Input:
[[ 26  37 -32  28  32 -26 -25]
 [ 35  50 -42  38  43 -35 -33]
 [-31 -43  33 -33 -37  27  25]]
Output: -25

Input:
[[19 96 92 17 94 20]
 [82 21 20 82 23 86]
 [24 88 81 26 84 26]]
Output: 20

Input:
[[-18 -17  17  13]
 [-10 -13  25 -31]
 [-21 -17  44   6]]
Output: 13

Input:
[[313 233 668 469 828 508]
 [809 910 364 609 163 567]
 [305 219 676 471 844 506]]
Output: 508

Input:
[[4394 8498 3842 7740]
 [4642 8985 4463 5066]
 [6958 3240 7660 3937]]
Output: 7740

Input:
[[139 103 153 109]
 [ 74  55  57  70]
 [228  86 231 128]]
Output: 109
---
[ 18.3 -19.0  19.7  23.0  68.8 -58.3  10.9] ==> 23.0, 68.8

[  2.2 -23.4 -26.6 -16.6 -25.4 -54.2 -44.7] ==> -16.6, 2.2

[39.6 30.2 49.6 46.3 38.8 64.3 70.6] ==> 46.3, 70.6

[[-68.6  18.4 -25.1  22.5 -15.4]
 [  2.4 -15.3 -22.8 -42.3   6.4]
 [ 32.7   1.1  11.6 -33.6 -46.6]] ==> -22.8, 32.7

[-46.8 -13.2   6.7  10.1  60.7] ==> 6.7, 60.7

[ 13.4  53.6  10.3  14.1 -14.7  39.4  15.0] ==> 14.1, 53.6

[51.4 66.5  6.4 33.8 12.6 36.5 32.6] ==> 33.8, 66.5

[-35.8  59.2 -51.4  48.7  38.6  47.7 -49.2] ==> 48.7, 59.2

[  7.1   8.2  52.4 -28.5  33.0] ==> 52.4, 52.4
---
[[ -7.1   5.8   2.4  51.0]
 [  6.0 -12.0   1.7 -46.2]
 [  2.5  -1.7  -9.1  38.9]] -> 5.8

[[ 36.6  57.4 -39.8 -37.0 -47.3 -44.4]
 [ 52.9  40.3 -53.5 -51.8 -57.1 -45.5]
 [-42.5 -37.4  56.8  43.2  58.4  55.1]] -> 57.4

[[-21.6  14.0 -10.7 -30.8  62.4]
 [-27.0   2.5   7.8  -8.5  55.5]
 [ 33.6   0.1  -2.5   0.6 -44.7]] -> 14.0

[[ -0.6  10.8 -13.2 -18.3  15.4]
 [-26.8  26.8 -24.4 -20.1  66.2]
 [ 24.1  36.0 -14.3 -42.7  16.3]] -> 10.8

[[ 24.0   7.0  39.7  28.5  12.0  20.6  14.0]
 [-27.2  44.6  -1.6 -15.5 -30.0 -20.4 -15.3]
 [-63.6  42.2  12.0 -63.3  -4.0 -43.7 -29.2]] -> 7.0

[[ -2.1   3.4  43.0  31.3  28.1]
 [-19.1  41.7   1.1  25.4  20.8]
 [-26.8  -2.1  38.5 -39.9 -56.5]] -> 3.4
---
[[ 69.4 -59.0 -43.3 -42.5]
 [ 42.8  59.8 -37.5  -1.3]
 [-60.0  -9.2 -12.4  28.0]] -59.0

[[-36.1 -24.4  45.1  -8.4 -56.1 -68.6  44.1]
 [-18.4  66.6  49.2  -6.6 -43.3 -45.0  29.6]
 [-23.8 -56.0 -60.1   1.2 -42.9 -52.8 -26.8]] -56.1

[[-44.5 -12.8  16.8  17.2  13.1]
 [-35.6 -16.1 -41.6 -42.3   1.0]
 [  7.7 -50.6  52.8  21.9  44.9]] 16.8

[[-67.7  69.4  32.5 -29.0  17.5]
 [-32.5  31.4   2.6  37.6 -21.9]
 [ 46.3  -2.8   5.7 -12.9  71.0]] 32.5

[[ 50.7  -7.7 -29.3  -4.6   8.4  -6.2]
 [-41.8 -60.6  21.3  42.6  11.6   0.7]
 [ -9.5 -12.6 -46.3 -14.6 -34.7 -29.3]] -4.6

[[-44.2  62.0  62.5  62.7]
 [ 30.6 -11.1 -11.0 -11.0]
 [ 41.0 -21.2 -21.2 -21.3]] 62.0

[[-66.5  40.4 -51.3 -35.4  26.4  10.6  -6.5]
 [-65.5  38.0 -53.5 -35.3  35.6  11.4  -4.5]
 [-52.2  25.2 -65.0 -23.4  67.0   3.8   3.9]] 26.4
---
array([[ -2.876, -12.651, -10.899, -14.770,   9.692, -19.526],
       [  3.656, -10.861,  -0.180, -11.998,  11.430, -16.598]]) result: 11.430, -19.526

array([[ 0.4, -0.4,  0.9, -0.2,  1.5, -0.1],
       [ 1.4,  2.0, -1.2,  0.8,  2.1, -0.8]]) result: 2.1, -1.2

array([[-0.9,  0.3, -0.2, -1.4,  0.1,  0.3,  2.1],
       [-2.2,  0.9, -1.1,  0.2, -0.3,  1.3,  0.5],
       [-0.1,  1.4, -0.6,  0.5, -1.7,  0.5, -1.5]]) result: 2.1, -2.2

array([-0.9, -0.2,  0.0,  1.6]) result: 1.6, -0.9

array([[ 149.561, -115.921,  -59.863,  -95.993],
       [  89.842, -167.866,   83.821,   94.787]]) result: 149.561, -167.866

array([[-12.01,  16.36,  11.79,   7.74],
       [ 14.56,  -2.10,  12.04,   0.45]]) result: 16.36, -12.01

array([[ 138.5,  -62.1,  191.3, -164.7, -170.4, -117.3],
       [  32.8, -190.7,  140.9,  -53.0, -152.2, -129.7]]) result: 191.3, -190.7
